One turn or mirror swaps these rows in pairs. Which row does each one swap with?
sek: [ -5 -47  -5  -6  12   4  18  18  21   4 -14  18   3  -4 -16   9]
gagok: [-22 -26   5  -3   4  24  29   4   9   4  27   2  17  -8  32 -20]
div: [-14 -39  13  -6  14   9   9   8  23 -18 -23  19   2  13   7   4]
tib: [ 18  -4  -7  -3  28   5 -12 -39  -2  16  14  -2  14  -7  20   1]
Gev: [ -3  28   4   0 -11   2   8  27  33   1  -7  -5   4   4 -17  25]
nagit: [-10  -1  29   8 -30  16   8   2  24  31   8   2   1 -13  31 -16]
vav: [ -3  18   9   4 -18   6  22  32  37  -4  -9  -3  -2  -3 -10  14]
Goki: [-26  -9   9 -14   1  10 -24  19   6   5   4  22   6 -26   9  26]
pebo: [-19   0  17  12 -22  20 -30   5  26   5   0  34   4   1   3  11]
Sazut: [-19 -14   8  21  -2   5  35  12 -12  18  27   0 -17  11  12 -17]
rer: [  2 -16   3  -9  -6  30  -6 -15  41  13  19   6  -4 -13 -31  13]
Lumal: [-20 -23  -3  31  24 -10 -14 -18  -4  12 -21  12   8  -5  15  10]
bitu: [ 33   3 -17   0  -8  26 -10  -7 -11 -11   4  -5  -5  -5 -13 -10]
vuto: [  1  -6  -1  39   8   9  14 -21  -9   9 -25   1   5  -4 -31 -16]
Gimo: [-10   8  -1  26  -4 -11  35   1   7 -14  23  12 -10  12  11 -23]
zuzu: [  3 -11  11  -5 -10   5  28  19  27  28   9  -3 -12  -8  35 -16]
Zun: [ 13  23  19   5 -19  -8  19  16  -3  12  -8 -24   0  -1 -23   3]
zukeg: [-19   8   3  -7  -8  15  22  -4  10   2  13  40 -25  10 -16   6]
Dapam: [-18   2  -1  37   7 -14  23 -18  20  28   0 -21 -13 -12  -2  15]
Fid: [  6  -6   7 -23  -7  17   0 -13  43 -11   3  -1  26  -4  16 -21]
Zil: [-13 -32   2   2  32  -2  18  10   9  16  -4 -11  24  -2 -28  10]
Foros: [-18  17  34  17 -29  17 -10  -2  17  14   5   0   2  -6  30 -11]
menas: [-21  11  18   4  -2 -22  16 -22  -6  17  18 -14  35 -10  17  -1]
bur: [  7 -24   5 -19  29   8  27   6  15   4  13  -2  -1  20 -19  -5]
sus: [-13  -1  -8 -10   6  28 -19 -24  20   8  28  31   1 -17  10  -2]
pur: [ -9  17  30  26  -6  -7 -10   0 -15  -2  -7   4  24   7 -16  27]
niro: [ -4 -24   0   3  37  -4  18   1  -5  10  10  -8  26  -7 -32  14]
tup: [  4  26   7  35  -3 -10   2  15   6  11   1   5  14   7 -22  27]
Zaf: [ -3 -21   0  -9  30   9 -15 -39  -5   5   6   3  12  -9  23  -5]
sinez: [-13  -3   8  42  32   7 -22  13  19   3 -14  -4  20  -5  17  -1]
zub: [-21   4   4  43  -6   6   1 -19   8  23  -9  -5   3 -30  21 -21]
Kotu: [ 14  30  -7   9 -12  15  -5 -12  -7  -8  12 -14  28 -22  16  -1]
dilum: [ 32   7  -1   0  15   8 -11 -13  -8  25  25 -11  25 -12  -4   0]
bakiv: [ 15 -16  -1  -1 -18   8   3 -15 -14 -16  14  10  12 -19 -27 -23]

nagit is swapped with tib
pur is swapped with div
vuto is swapped with zukeg
vav is swapped with niro

One turn or mirror swaps these rows in pairs. Which row does each one swap with?
zatu: [ -5 -14  19  22 -21  -9 -30 -18  13  -9 -14 -32   2 -16  35  -4  16   3
  19]
pef: [  0 -30  -8  17 -48   3  -3 -18  31 -31 -29  25 -17 -15  13  -9  -1 -24
   2]
sipu: [  7  16 -40 -38 -38 -25 -26 -19  24 -32  -8  14   8   1  27 -23 -15 -17
   7]
mabe: [ 34  20  -8 -15 -15 -14 -25  -8  64 -28 -39  14   9  12  16 -14  36 -16
   9]
lafor: [ -1  -7   1  -9  -2 -31 -43 -35  18  -8   0   1   3 -10  16 -34  39  13
   6]
mudur: [  7  11   0   3 -57 -29 -26  -4  20 -10  22  30 -19 -23  -9  -5  17   4
  -5]
Rik: [-10  25 -31  10 -48   7 -22 -17  55 -14  22  15   5 -16  12  -6  15  10
  13]
pez: [ -7  29 -12  16 -54  12 -24  -9  51 -15   9  24 -12  -6  14 -14  -6   6
  10]
dela: [ 42  -8  -5  -5 -38 -11 -13  -3  55   4  -4  -7  16   8  27 -31  26   4
 -24]
bet: [ -5  14 -30  12 -47   4 -16 -19  48  -4  16  17  -8  -8  13  -7  -7  22
   6]
Tife: [ -9  -6 -17 -22 -38  -8 -18 -26  32 -49 -17  11  16  22  29  18  27 -26
   8]
Kud: [  0 -22 -12  16 -28   8   7 -17  36 -25 -13  29  -1  -9  21   8   4 -30
   2]
keb: [ 12 -24  11  16 -32 -11 -34  -8  31 -17 -35 -24  12 -23  46  -8  15   6
  28]
Topel: [  4  -4  10 -29 -23 -32 -23 -31   8  -6   0  10  16   7  15 -23  48 -12
  -8]
bokul: [ 48 -17 -33  -8 -57   0 -15 -22  23 -22 -25   7  -3  -9  24 -22  12  12
  37]
kun: [ 14  14   8 -19 -40 -15  -8 -14   7  -8  20  30 -17 -29  -6  -2  20  11
   4]
Fizot: [  3  -8   1 -19 -17 -33 -46 -22   6  -8  -1   4   9 -19  12 -29  41  10
 -18]
subit: [ 40 -11  -9   0 -38 -11 -24  18  33 -16   4 -14  14   6  10 -42  29  -8
 -11]
fulir: [ 11  33  24 -16 -23 -19 -35  -2  37 -37  -2 -15 -26  -8  13   3   1   7
   7]
nevi: [ 16   3 -28 -12 -44 -12 -20 -26  24 -11 -46   5 -17  -8  42  -3  26  24
  39]
Bifi: [ 26  35 -14 -21 -31 -19 -33 -16  55 -26 -49   3   6  -1  16 -16  37 -23
   2]
potom: [  5  31  11 -22 -35 -18 -37   0  41 -52  -8  -7  -9 -15  28  14 -11  -8
   4]
buv: [ 22 -10  18  34 -28 -19 -33   6  18 -15 -11  -9  19 -24  34  -6  26  10
  15]
rak: [ -2  24 -18  17 -54   8 -24 -16  50 -16  13  25   7  18  21  -3   3   8
  -5]
mem: [ 35  16 -17 -24  -5 -22 -27  -3  42 -21 -52   8  -1   5  16 -29  22 -15
  17]
kina: [  3  31   9 -22 -21  -9 -40  -8  37 -41 -16 -15 -16  -7  23  18  -5  11
 -15]
posa: [  7  -1 -12 -42 -42 -26 -20  -1  -1 -25 -20   6 -16  11  27  -6 -15 -17
  -2]
Dovo: [  1   0 -19 -46 -43 -26 -18  10  22 -46 -15   6  -4  -5  28   3 -11 -11
  -3]
ruv: [ 32  24 -20 -14  -2 -19 -35   8  41 -25 -40   6  12  13   8 -16  23 -14
  19]
Detok: [ 42   4 -13  -9 -32  -8 -29   5  28  -9  -5 -19  17  19  21 -39  23   3
 -19]
tof: [ -4   9 -27 -35 -44 -11 -33 -28  19 -43 -18  15  12   8  42  18  14 -11
   5]
pav: [ 44 -24  -6 -15 -50 -39 -18  -3  36 -12 -33  23 -12 -13  41  -5  10   3
  28]
fusaf: [ -5  24  15 -22 -24 -11 -38  -1  43 -44  10   1   9 -24  11  12   6  12
  -7]
nom: [  9   7  -4  -2 -17 -25 -33 -22  -2 -14  -5  10  14  -4  18 -34  59  16
   6]
Fatig: [ 12  -1 -11  -4 -36 -21 -44 -22  15 -13  -6  -6  15 -10  13 -24  65  14
 -12]
rozur: [ 14 -15  15  26 -26 -15 -37  -5  22  -1 -35 -15  -2 -15  38   1   3  13
  14]
geme: [ 22  15   9   3 -48 -20  -4 -31  20 -18  11  38 -24  -9  14   3  40  10
  21]
bugi: [ -1 -10 -30   3 -28  16   0 -23  20 -31 -22  24 -15 -14  16   9  -2 -21
  13]
raz: [ 20  -6 -24   1 -50 -16 -24  -6  28 -16 -47   3  10 -13  46   1  26  14
  46]
koved: [ 32  19  12   2 -37  -7 -25 -16  -1 -17  20  15 -25 -16  -3  12  18  -1
   8]
zufa: [ 23  20   3  13 -48 -11 -36 -17   5 -19   9  30 -21 -24  -1   7  29  18
  10]
redok: [ 32   0  -7  -9 -34   3 -24   0  35  -8 -11 -25  13  -2  28 -43  31  -8
 -21]
vipi: [ 40 -14  -2  -7 -42 -45  -2  -5  57 -16 -29  19 -10  -5  28   1  22 -14
  32]
Sefuz: [  2 -24 -27   5 -16  11   7 -10  30 -28 -15  16 -12 -22  12  10   0 -12
  12]

koved is swapped with lafor
fusaf is swapped with buv
Sefuz is swapped with ruv
posa is swapped with nevi
Rik is swapped with subit
bokul is swapped with sipu

One turn or mirror swaps these rows in pairs. Which row does each one swap with?
nofe: [  4  -3  -4  21 -12  31  -2 -27  14  -2   1   7  30 -11 -12 -13   1  -1]
Kaz: [  3  14   7 -11 -20  -6   7  14  -7   6  26  -6  20  10  -2  -8   7 -26]
Dof: [ 26   2  29 -12 -33 -13   3 -14  -8  24   8 -11   9  -2   4  -1  11   1]
Reb: [ -6 -15  -1   3  18  -7 -12 -21  27  38 -17   8  -8   7  29   1  37  27]
sule: [  5 -25  -5   9  -5  35  -6 -10   4 -14  -8  -7  23  30  17 -25   1  11]
fuga: [  2 -30 -11  11  -1  39  -9 -15  12 -15   4   0  12  19  21 -21   1  -4]
Tukun: [-22 -11  26   4  10   0  30 -35  24   6  -2  -3 -14  -1  21  17  13  -8]
fet: [-11  15 -20  -5   4   5  -2   3  35  -8   7  15 -29 -10   4 -13 -15   9]
lili: [-29  -5   8 -27 -11 -17  -6 -36  14  23 -19  24 -11  12  22 -10   6  15]
rus: [ -6  -8  12  -3  -5  13  -2 -11 -35  14  -4  13  20 -14 -15  10   1  -2]
kezi: [ -8 -20  -7  -2  21  -7   2 -21  18  23 -20   5 -15  17  29  10  45  12]
gulo: [ -2  -8 -21 -14  -8 -10 -19   5  -3  43  -2  -5  23   3   9  20 -22  -6]
tul: [ 11  -5 -14  -5  -2 -11  23 -39  13   7 -23   6  10 -15   0   6 -18  -5]
tatuz: [-15 -14  -5   5  16  -8  -3 -22  38  26 -24  -2 -12  17  30   5  39  14]
vobil: [ -8 -14 -25 -14 -13 -20 -18   3  -6  36   0   2  24  16   4  21 -20  -3]
nolo: [ -2  -6  19  16  18  -6  -5 -15  -1 -33   6  -3  -1  -6   7  21 -27  26]
Tuzep: [ -2  20  19 -24 -17   3 -29 -26  -6  12 -11  13  -7  -1  -4   8  13  20]
rilib: [-21  -9 -14   4   3 -52  -4  -6  15  21  18  10 -11   5  22  13 -21   3]
lubaf: [-21  -1   2  -3 -17 -28  -8 -11 -12   7 -22   8  14 -17   6  -7  29  35]
Rif: [ -8  -1  32   4  14   8  25  -4   2 -27  10 -13  11  16  20 -19 -10   7]
ravav: [-15  -9  15  32  -5  -9   1 -21  10  -5  11 -30  27   5  15 -16 -28  14]
Tupem: [ -5 -11 -22 -23 -16  -5 -13  -1  -5  41   2   9  11  14  16  26 -18  -8]
rigu: [-16 -21  19  -4 -15  -3  -9 -24 -13   8   6 -10  -6  29   9 -41  -6  21]
tafub: [ -8   9  -5   5   7 -14   6  33  11   1  34 -10  -1  26   2  29  11   3]
zami: [-11   4   5  27   6 -31 -17 -28  27  -8  -6  -4 -36   4  16   2   1  21]
bim: [ 13  19   3   4  -3 -21   9  -2   7  -6  13  -6 -25  18  -8 -28  10  36]
Der: [ -6  -2  -8   4  -1 -14   0  36  10  -5  39  -3  -9  18   2  24  11  13]
Naf: [-10   4   6   1  -4 -15  13  36   0   0  35  -5  -7  14   0  23  17  13]
zom: [-11  -3  -9  11  -1 -21   3  30   2  -6  40  -6  -7  29   6  21  10  16]
rumuv: [ -8  -5  -5  11 -14 -16   6  33   5 -12  33   4  -2  29   0  22   8   5]
tur: [ -4  14  -1  18 -21  -7 -23 -16   6  23  -3  15   9   9  10 -16   2  57]
sapus: [  9 -35 -11   7   4  38  -4 -12  12 -14   2  -7  13  23   3 -16   3  24]
Goda: [ -7   1 -13  -3  -9 -20 -14   3  -2  48 -10  -6  19  14  15  25 -20  -8]
zum: [  0 -15   0   4  25   6  -3 -18  27  36 -19  -3 -13   7  18  10  30  36]
Zifi: [  1 -30  -4  12   2  19  -3  -8   9 -15  -6 -21  22  32  14 -31   6   8]
Biveg: [-11 -10 -23 -13 -15  -9 -14  -5  -3  38  -1  -1  13   6  12  18 -35  -3]
Kifi: [ 13  -4  17   4 -16   2  -8 -24 -10 -13 -19 -10  23  -6  -9 -16  15 -10]
pufu: [ -1  -4   3   3   6 -12  11  36  -4   1  37  -7  -7  24  12  20   4  14]
fevez: [-25  11   1  22  14  -6 -15  -7   0   6  23   9 -39   7   4  16 -15  29]
Res: [-13 -13   3   9  19  -7   1 -15  31  23 -23   5 -16  14  36  11  34  30]
lome: [ -6 -18   8  10  24  -9  -6  -9  16  35 -15   4 -15   6  35  -3  39  26]
nivam: [ -9   0   4  32  14 -24 -11 -12  23  20   3   9 -14  -6   3 -10  19  49]
lem: [  6 -25 -13  11  11  26  -7 -12  -1 -14  -1 -19  10  36  22 -25  -1   5]
nafo: [  5 -17   5  14 -19 -28   2 -23  23  -6  28  -1 -24   5  20  17 -26  16]
ziroz: [ -6  -3 -19 -13 -12  -9 -11  -3  -7  42  -3  -4  26  11  12  26 -14 -11]
pirel: [ -1   7   6  30  -5  15  20 -18  20 -12   2  14  28 -15   9  23   4  22]
Teg: [  3  -7   2 -13  12 -14   8  14  -6  13 -17   6  14 -28  -3 -27  -1  15]
gasud: [  7 -28  -6  17   7  33  -5 -10  13 -21  12 -10  20  20  15 -22   5   9]
bem: [-29   3  16  -1 -32 -18  -2 -28  27  16   3   8  -1   2   2   3  40  12]
Rovad: [-20  28  -8  24  -2  14  -2 -17  21 -26   3 -19   0  -4  19   1 -17  13]

sule is swapped with Res
nofe is swapped with nivam
lem is swapped with kezi
lome is swapped with fuga
gulo is swapped with Der
gasud is swapped with Reb
Kaz is swapped with rilib

One turn or mirror swaps these rows in pairs. Which row does each one swap with?
Gesap: [ -5 -14   5   5  26 -18  -5  -4 -43 -23 -18   7  11   3  -6  -4  24]
gokem: [  7  20  31 -38  15  -5  24 -48 -14  12  -6   9   2   6  16  -7  27]
suzel: [ 14  18 -34 -39   6  -6   2 -51 -28  14 -14   1  -7   7  -7  -6  35]
sufan: [  0  17 -25 -19 -29 -14  27  -5 -10   3 -17  32   8  -4  23  -1  -3]
zifu: [ 13  18 -26  -9  -1 -13  53 -17 -35 -11 -16  19  -3   1  12  -6  24]
zodag: [  6  17 -16 -43   4   2  16 -39  13  22 -25  -8   8 -10  28  19  18]
Pok: [ 10  15 -31 -21  -1  -7  21 -53 -31  -3   0  14 -10  -8 -10 -14  11]
sab: [-12   3 -10  15  33 -14  16   3  -5   7 -20  -4   0  -1  31  23   4]
rad: [ 11  14   4 -14  24  -6   5   2  14  26 -13   1  -5   0  21 -36 -15]
tigo: [-23   8  26 -11  17  -4  -1 -25  -4 -26 -11   6  32  -2  -7  -4  11]
bogog: [  8 -12 -22   6 -13   7   3  -6   5  -5 -20  21  11 -17  11  27  24]
zefez: [ 10  12 -28 -26   3 -17 -26  25 -30  18 -20  -1   0   5   9   3  29]
Rukof: [ 13  19 -17 -16 -10 -18  15 -54  -3 -41 -11   0  -3  -1  -6  -8  23]
sil: [  6   4 -41   6  21  -8   9  15   3   6 -27  12 -27  17  14   7  17]
lopig: [ -2  17  -3 -50   0  -3  27  -5  26  17 -29   3   8  25   7   1  27]
Lelu: [  9 -22   8  -8  24  -5 -17  -1 -10 -22 -18 -18  15  -8 -17 -14   9]
gida: [ 26  33 -11 -46   1   5  27 -20  15  14 -21  17 -19 -15  14  -5  19]
zomes: [  6  17   1  20  -6  -5  40   5 -27 -24 -18  -2   1  -2   9  -8  30]
toba: [ 11  20  24  -3  18 -15   6 -27  42   7 -17 -11   1   6  17  -8  22]
tiseg: [ 15 -11  -4   6   8 -19 -12 -10 -48   8 -29  12  -9  -8  17  12  18]
lirig: [  0   4  -1 -43  30   5  25  24  10  -6   1   1   6   5 -10  -3  17]
lofo: [ 12  23   8 -15  16 -22 -28   6 -13  -5 -18 -17  14  -6 -28   8   1]
Fod: [ 16  19 -12 -22   3  -9 -21 -24  28  37 -29   3  -2  -9 -11  -5  17]
zon: [-24  17  -5  17   7 -14  26  -3   5   1  -6  31   9   1 -14  15  16]
Noto: [  7  26  21 -31   4   6  12 -24  25 -10   0  -5  27  -8  11   0  31]
Bes: [ 11  16 -21  -4   4  -9 -36 -47  -7 -17 -29   3  -5 -14   0  -5  13]
dotil: [ 20  12 -22  22   5 -16 -20   3  -4 -16 -14  -1  -2 -20  18  11  20]
gora: [  9  43 -14 -20  11  -1   7 -38  -8 -23  13  12  -1  -7 -22  12  14]
nuluf: [  3  16 -13 -46  20   9   1 -47  12 -23 -26  10  -6  -2  -6 -28  24]
Petav: [ -6  45  -3 -36  23  -6  25 -13  -7   3  15   8  -5  23  12 -12  35]
Sir: [ 22  29 -42 -27  -1 -38   4   1   6 -13 -23  -3 -27   1   4   5  20]
vig: [  3  11   7   3  17 -20  21  36  -8   3 -29  11 -11  -6  11   4   6]
fugar: [ -3  15  -8  -4  15  -4 -18  27 -19   4 -19   0   0  20 -23  -4  -3]
gugi: [-13  -7 -10  -3  13 -25  -6   7 -14 -37 -47   7   4   2  -6 -10  12]
tal: [ 31   3   7 -33  25 -11  10   2 -16  27 -37 -20   6  -2   6 -31  14]
ruzev: [ -1  -6  17 -15  16 -31  -3  -4 -29  12 -24 -18  16   4 -17 -22  -3]
muto: [ 19  18  -3 -42  10 -11  -6 -61 -16 -11 -18  -3   0   3   1 -18  38]
zedir: [ 37  16   4 -27  -5  14   4 -18  -4  12 -31 -23  -2 -14   9 -29  33]
rofom: [-17   1   6  -4  33 -28  12   1 -38   5 -15 -12  14  22 -10  -5  22]
gilad: [  5  48 -21 -40 -10   3  10 -32   1  -3  -5  16  -9  23 -17  -5  14]

suzel is swapped with rofom
Rukof is swapped with Lelu
gora is swapped with lofo
Sir is swapped with lirig
zon is swapped with Fod

